[[125 122 123]
 [133 122 110]
 [138 138 117]
 [108 106 137]
 [136 122 119]]
|
[[122 123 125]
 [122 110 133]
 [138 117 138]
 [106 137 108]
 [122 119 136]]

[[151 129 146 150 128 128 128 128 150 127]
 [150 127 149 127 151 128 151 128 151 150]]
|
[[150 127 151 129 146 150 128 128 128 128]
 [151 150 150 127 149 127 151 128 151 128]]

[[124 139 126 128]
 [136 128 122 126]
 [136 130 114 127]
 [152 127 111 130]
 [130  99 127 125]
 [129 119 128 102]
 [132 154 122 124]
 [127 125 135 106]
 [131 104 124 125]
 [125 129 117 111]]
|
[[126 128 124 139]
 [122 126 136 128]
 [114 127 136 130]
 [111 130 152 127]
 [127 125 130  99]
 [128 102 129 119]
 [122 124 132 154]
 [135 106 127 125]
 [124 125 131 104]
 [117 111 125 129]]

[[153 119 138 125 126 141 127 123 120 136]
 [153 132 142 126 126 129 126 122 121 129]
 [153 135 138 121 129 131 118 132 123 130]
 [153 129 136 125 128 133 123 132 119 131]
 [153 125 137 126 132 139 123 127 119 135]
 [153 131 142 124 135 133 132 125 124 133]
 [153 129 146 128 129 132 135 120 120 133]
 [153 133 145 125 125 126 133 123 118 131]]
|
[[120 136 153 119 138 125 126 141 127 123]
 [121 129 153 132 142 126 126 129 126 122]
 [123 130 153 135 138 121 129 131 118 132]
 [119 131 153 129 136 125 128 133 123 132]
 [119 135 153 125 137 126 132 139 123 127]
 [124 133 153 131 142 124 135 133 132 125]
 [120 133 153 129 146 128 129 132 135 120]
 [118 131 153 133 145 125 125 126 133 123]]

[[144 133 129 130 135 127 119]
 [155 128 123 101 153 132 104]
 [136 128 139 127 136 141 139]
 [139 123 131 135 137 143 126]
 [132 110 106 119 138 124 110]
 [129 132 131 129 134  98 118]
 [145 147 137 131 133 127 126]
 [118 128 129 135 130 126 133]
 [120 136 132 130 121 130 136]
 [129 127 123 134 125 124 133]
 [136 127 130 110 141 134 123]
 [128 138 133 128 126 127 133]]
|
[[127 119 144 133 129 130 135]
 [132 104 155 128 123 101 153]
 [141 139 136 128 139 127 136]
 [143 126 139 123 131 135 137]
 [124 110 132 110 106 119 138]
 [ 98 118 129 132 131 129 134]
 [127 126 145 147 137 131 133]
 [126 133 118 128 129 135 130]
 [130 136 120 136 132 130 121]
 [124 133 129 127 123 134 125]
 [134 123 136 127 130 110 141]
 [127 133 128 138 133 128 126]]

[[102 105 112]
 [135 103 136]
 [116 146 123]
 [118 137 122]
 [119 136 119]
 [119 113 127]
 [122 115 132]
 [107 131 109]
 [131 123 127]
 [145 126 138]
 [137 122 135]]
|
[[105 112 102]
 [103 136 135]
 [146 123 116]
 [137 122 118]
 [136 119 119]
 [113 127 119]
 [115 132 122]
 [131 109 107]
 [123 127 131]
 [126 138 145]
 [122 135 137]]

[[120 133 128 123]
 [128 134 128 133]
 [130 133 133 140]
 [123 143 137 141]
 [148 113 105 129]
 [117 123 129 110]
 [132 120 109 122]
 [120 127 132 108]]
|
[[128 123 120 133]
 [128 133 128 134]
 [133 140 130 133]
 [137 141 123 143]
 [105 129 148 113]
 [129 110 117 123]
 [109 122 132 120]
 [132 108 120 127]]
